One turning vector, and how many steps it has turned
The counts run from 0 to 1036.
[ 25   4  -7  12   6   0  -1   5  17  -8   8 -16  23  22  14  15   2  38
   3  11  13 -17  -2  -4 -10   4  22  -2  -3   9  -4  29   7   9   2 -10
  -7   5 -17  21   4   3 -36   5]  14
[ 19   5 -13  10   0  -6   0  -2   9  -2  19  15  20  32   5  13   4  29
  -6  -5   9 -15  -7  -7 -21  13  25  -1 -10   6 -25  34   9  -3   1  14
  -3   3 -20  19  -9  -7 -17   0]  27
[ 13 -12 -11   8  -6  -5 -11  -3  23   3   3  11  18  31   9  14 -11  31
  -3  -2  26 -18   1 -15  -9   6  12  -9  -6   3 -24  29   5  -8  -8   0
  -9   5 -26  18  -4  -6 -28   3]  617
[ 17  -2  -2   6   1 -15  -1   3  10  -8   7  17  11  28  10  15   1  32
   1  -3  23 -27   7 -20 -12  17  28  -6 -14   7 -17  27   3   2 -10   5
   0  14 -11  -2 -18 -10 -22   6]  298
[ 10 -14   0   5  -5 -15   2   8  18   5  -9  -6  17  39  12  12  -6  31
  -6  14  14 -16  14 -14 -10   5  19   3  -9   3 -16  28  11   3 -11  -1
 -10   3 -23  12   2  -2 -33  -1]  1026
[  2 -14 -11   6   0 -13   1  -1   4   1  -6   8  22  27   5  16  -3  27
 -19   4  14 -38  17  -2 -14  22  25   1  -5  -6 -17  28  16  -6  -2   0
   1   9 -19  -1 -11  -2 -25  10]  214
[ 23   7  -4  19   4 -13  -3  -8   3 -11  15   5  13  19  19  15  -7  34
  -4   6   5 -18   2  -8 -19  14  33   3  -9  10 -11  38   6   3   3   8
  12  15  -7   1 -14   3 -14  15]  61
[ 22   7  -8  10   6 -15  -3  -4   4 -12  17  14  18  22   8  17  -7  33
   5  -5  19 -28   8 -12  -6  11  35 -11  -9   1  -9  26   3   1   3   5
   3   9 -12  -6 -21  -3 -23  12]  202
[ 11 -10 -12   2  -3 -17  -3  -5  18   1   7   5  18  45   5  14 -13  24
  -2   2  16 -17  15 -17  -7   4  22 -10 -10  -6 -19  31   7  -8  -3   8
  -6  -4 -24   3  -2  -5 -24   6]  303
[ 18  10 -12  16   6 -13  -3  -7   3 -11  14  25  19  19   9  18  -6  34
  -8  -2  14 -29   6  -9 -11  11  30  -2  -8   0 -12  25   4  -7   3   8
   7  13 -14  -1 -18  -5 -19  14]  697
[ 20   0  -5   9   9 -12   2   1  12  -9   4 -20  19  28  15  15  -4  34
   3  18   8 -23  15  -8  -7   5  30  -3  -6   0   2  31   7   9   4  -9
   0   3 -13   0   2   5 -33  13]  550
[ 20  11  -5  19   5  -8  -4  -1  17 -14  12   3  27  21  23  13  -1  40
  -1  18  13 -17  10 -15  -7   0  25  -1  -6   7   1  26   2  -3  -1   2
  -1  12 -12   5   1   4 -29  11]  197
[ 16  -7 -13  15   3 -13  -4 -10   0   4  -1  -3   9  22   4  20 -30  28
 -10  -4   5 -24   3   5 -13   7  27   3  -3  -6 -18  35  14   2  11  -7
  10   0 -26  11 -11   3 -22  16]  720
[  7 -11 -18   5   1  -2  -8  -9  18  -4   4   6  26  26  10  15   2  28
 -13   5  21 -33   9  -6 -14  18  13 -10  -3  -5 -16  33   8 -13   0  -2
  -3   8 -18   7   0  -2 -25  11]  970
[  7 -13 -12  10  -4 -17  -5  -9  11   7  -1   0  18  36   6  15 -29  26
 -10   4  10 -17  16  -5  -7   1  23  -2  -4  -8 -18  32  13  -8   4   2
   0  -5 -29   7  -3   3 -25  10]  938
[ 11  -2  -2  19  -5 -13  -4   4  15   0  -6  22  20  25  15  15 -14  37
 -11   8  19 -19  11 -16  -6  -1  18   6  -8   5 -14  18   7  -9 -12   2
  -4  13 -24  11  -8  -5 -30   5]  575
[ 27   9   3  17   6 -19   9   9  -1  -4   3  -4   9  26   8  18 -14  36
   0   6  -1 -12   2  -6 -11   0  38  11 -11   7  -9  25  11  16   1  -1
   3   3 -20  11 -13  -2 -27   7]  545
[  9  -7 -11  11   0 -21  -1  -8   4   1  -1  19  11  31   4  18 -19  26
 -16  -1   8 -27  15 -10 -13  10  25   2 -11  -8 -19  31   9 -10  -1   7
   9   6 -23  -3 -13  -6 -16  16]  440
[  9 -13  -2  14  -4 -12  -5  -2  14   2  -6 -15  22  27  21  12 -18  32
  -8  18  11 -15  16  -6  -9   5  23   4  -1   4  -8  33  14   0  -2  -5
  -1   6 -19   9   1  11 -31   8]  810
[ 14 -11  -3  19  -7 -12  -7  -4   3   6  -3   7  11  19  12  15 -28  32
  -9  -5  15 -16  -1  -2 -14   8  26   5  -3   7 -24  31  15   2  -2   0
   4   9 -24  17 -19   4 -23   7]  717
[ 22  -1  -8   9  10 -17   9   3   7  -1  -8  -9   2  33  -1  23 -14  31
  -7   7  -2 -23   7  -4 -12   1  23   6 -12  -7  -9  30   8   8   3 -13
   6  -3 -27   9   0  -9 -29  15]  764
[  7 -12 -12   9  -3 -17  -2  -7   8   8  -2  -2  19  37   4  16 -27  24
 -10   4   7 -18  17  -3  -7   2  26  -1  -4 -10 -17  31  15  -6   5   1
  -1  -7 -30   7  -3   3 -26   9]  87
[ 22  18  -8  21   8  -7   5   4   1  -9  15   8  31  18  10  15   1  38
  -6   7   4 -19   0   0 -11   4  36   8  -3   8  -6  21  11   4   7   5
  -2   6 -17  14 -10   2 -29   5]  824
[ 19   5 -13  11   3 -11  -3  -3  23  -7  12  18  16  37   9  16  -2  33
  -4   6  13 -15   5 -22 -12  -1  15  -5 -15   0 -15  28  -2 -11  -5   8
  -3   4 -22  10   3 -12 -23   8]  1015
[  7 -12  -6   8   1 -20   6   1   2   3 -10  -3  13  33   4  17 -10  26
 -18  10   1 -28  18  -2 -16  15  27  10  -9  -5 -15  32  17   2  -1  -2
   5   4 -21   1  -7  -1 -23  12]  311
[ 22  10  -6  24   6  -4   3   4   3  -4   3  -3  22  13  13  16  -6  39
 -11   9   2 -18  -6   5 -17   5  27  14  -2  10  -9  26  14   8   5  -6
   3   9 -20  23  -6   3 -30   7]  727
[  7   1 -19  12   1  -8   1  -2  13   3   4  15  31  34   2  15  -5  29
 -18   6   8 -22  10  -4 -10   2  18   4  -5  -8 -16  22  11 -14   3   6
  -7  -3 -31  16   2  -5 -28   4]  347
[ 22  13 -23  12  15  -5   0  -9   8 -11  17   5  24  24   1  20  -3  31
  -5   1   6 -29   3   0  -9   4  25  -6  -5  -9  -6  27   4  -5  14  -3
   3  -2 -22   8  -1  -5 -26  16]  603
[ 20   5  -5   4   4 -13   7   5   2  -7  17   4  23  31   4  13   8  30
   2  -2  12 -23   6  -9 -12  17  40  -4 -10   5 -14  27  11   9   1   9
  -6   3 -11   2 -18  -3 -25   1]  427
[ 24  -5  -7   7   7 -12  -6 -10  13 -10  10 -15   7  26  16  17 -12  31
   7   6  13 -21   7 -11 -12  10  27 -11  -9   1  -7  42   3   6   5  -5
   8   6 -10  -1  -4   3 -22  18]  775
[ 14  -7   2   9  -2 -20   8  11  -1   5  -7   2  13  32   2  15 -16  30
  -5   0  10 -21  11  -5  -8   9  36   7  -8   3 -17  22  17  12  -4   0
  -4   1 -23   7 -19  -3 -30   1]  804
